In the data rows, 50 means zero.
Here are some points:
[67, 41, 85, 80, 57, 83, 26, 50, 29, 75, 63, 20, 40, 22, 45, 77]
[46, 45, 56, 48, 72, 65, 27, 72, 44, 62, 42, 42, 47, 80, 57, 52]
[56, 35, 66, 75, 60, 39, 44, 32, 50, 43, 44, 48, 46, 41, 50, 42]
[54, 57, 64, 50, 53, 46, 47, 29, 55, 55, 48, 55, 53, 57, 57, 42]
[39, 99, 24, 0, 2, 54, 97, 53, 54, 33, 52, 54, 72, 90, 78, 45]
[51, 50, 56, 35, 60, 51, 41, 52, 51, 57, 51, 61, 51, 45, 41, 64]
[51, 35, 51, 65, 27, 67, 38, 61, 44, 56, 39, 50, 33, 53, 35, 46]
[52, 43, 51, 58, 44, 57, 46, 55, 52, 55, 46, 52, 44, 52, 45, 50]
[50, 62, 58, 52, 59, 56, 44, 32, 35, 56, 48, 45, 46, 70, 70, 49]
[53, 61, 47, 59, 68, 31, 60, 54, 49, 40, 50, 50, 66, 33, 70, 51]
[45, 42, 57, 51, 55, 40, 52, 52, 63, 46, 54, 45, 57, 49, 46, 41]
[50, 29, 60, 41, 75, 45, 62, 60, 70, 56, 51, 57, 55, 49, 50, 46]
[43, 66, 44, 31, 39, 49, 60, 55, 51, 43, 52, 47, 55, 58, 59, 49]
[48, 89, 62, 25, 19, 33, 32, 12, 38, 42, 74, 31, 73, 32, 53, 54]
Then 16 other points, each followed by its number:
[54, 55, 72, 55, 55, 50, 46, 23, 48, 55, 55, 48, 48, 51, 56, 49] 0
[53, 50, 44, 66, 44, 59, 58, 38, 36, 39, 47, 37, 36, 56, 55, 49] 1
[46, 50, 46, 36, 64, 37, 47, 55, 51, 51, 39, 74, 50, 43, 51, 53] 2
[44, 47, 9, 80, 25, 59, 92, 59, 54, 19, 44, 27, 45, 52, 51, 30] 3
[58, 62, 68, 35, 30, 43, 47, 40, 53, 88, 55, 78, 75, 0, 18, 66] 4
[42, 48, 27, 73, 41, 45, 56, 67, 47, 34, 51, 30, 49, 52, 50, 44] 5
[43, 42, 52, 63, 20, 38, 46, 66, 64, 52, 49, 47, 57, 37, 34, 37] 6
[51, 49, 54, 50, 47, 52, 54, 52, 50, 49, 49, 51, 48, 48, 51, 49] 7
[48, 53, 57, 20, 69, 22, 47, 47, 69, 54, 56, 79, 71, 31, 46, 56] 8
[45, 32, 63, 51, 29, 31, 66, 21, 72, 44, 37, 63, 67, 20, 32, 28] 9
[51, 49, 76, 50, 60, 34, 40, 8, 62, 55, 42, 61, 55, 61, 63, 35] 10
[52, 59, 72, 50, 52, 44, 48, 19, 51, 56, 46, 54, 52, 55, 62, 41] 11
[36, 84, 12, 74, 2, 58, 51, 54, 22, 37, 43, 9, 50, 83, 66, 40] 12
[42, 41, 23, 76, 41, 46, 78, 70, 52, 28, 45, 40, 47, 46, 53, 38] 13
[54, 47, 67, 63, 56, 57, 41, 50, 43, 55, 58, 37, 48, 41, 48, 54] 14
[64, 6, 84, 69, 76, 53, 46, 25, 58, 46, 24, 65, 35, 52, 60, 30] 15
Which three of these numbered points are nearest to each point below by angle, seen from the average point of the first points? Their numbers follow each, nearest first.
[43, 47, 27, 78, 39, 44, 72, 58, 56, 33, 43, 45, 51, 43, 55, 40] > 13 3 5
[54, 60, 55, 32, 44, 66, 59, 40, 45, 59, 49, 53, 53, 41, 41, 66] > 4 8 7
[61, 19, 76, 61, 61, 54, 46, 37, 53, 52, 40, 57, 33, 64, 56, 36] > 15 10 0
[32, 35, 53, 53, 2, 29, 44, 72, 75, 63, 49, 45, 70, 27, 24, 21] > 6 9 4
[51, 33, 53, 68, 67, 56, 22, 53, 37, 44, 59, 24, 28, 69, 54, 52] > 14 1 5
[52, 52, 48, 60, 49, 56, 53, 43, 44, 44, 52, 46, 45, 54, 52, 51] > 1 3 13
[48, 55, 58, 30, 72, 30, 50, 50, 64, 52, 53, 73, 64, 36, 47, 50] > 8 2 4
[53, 45, 52, 48, 48, 51, 59, 51, 54, 54, 51, 53, 48, 50, 52, 48] > 7 13 9
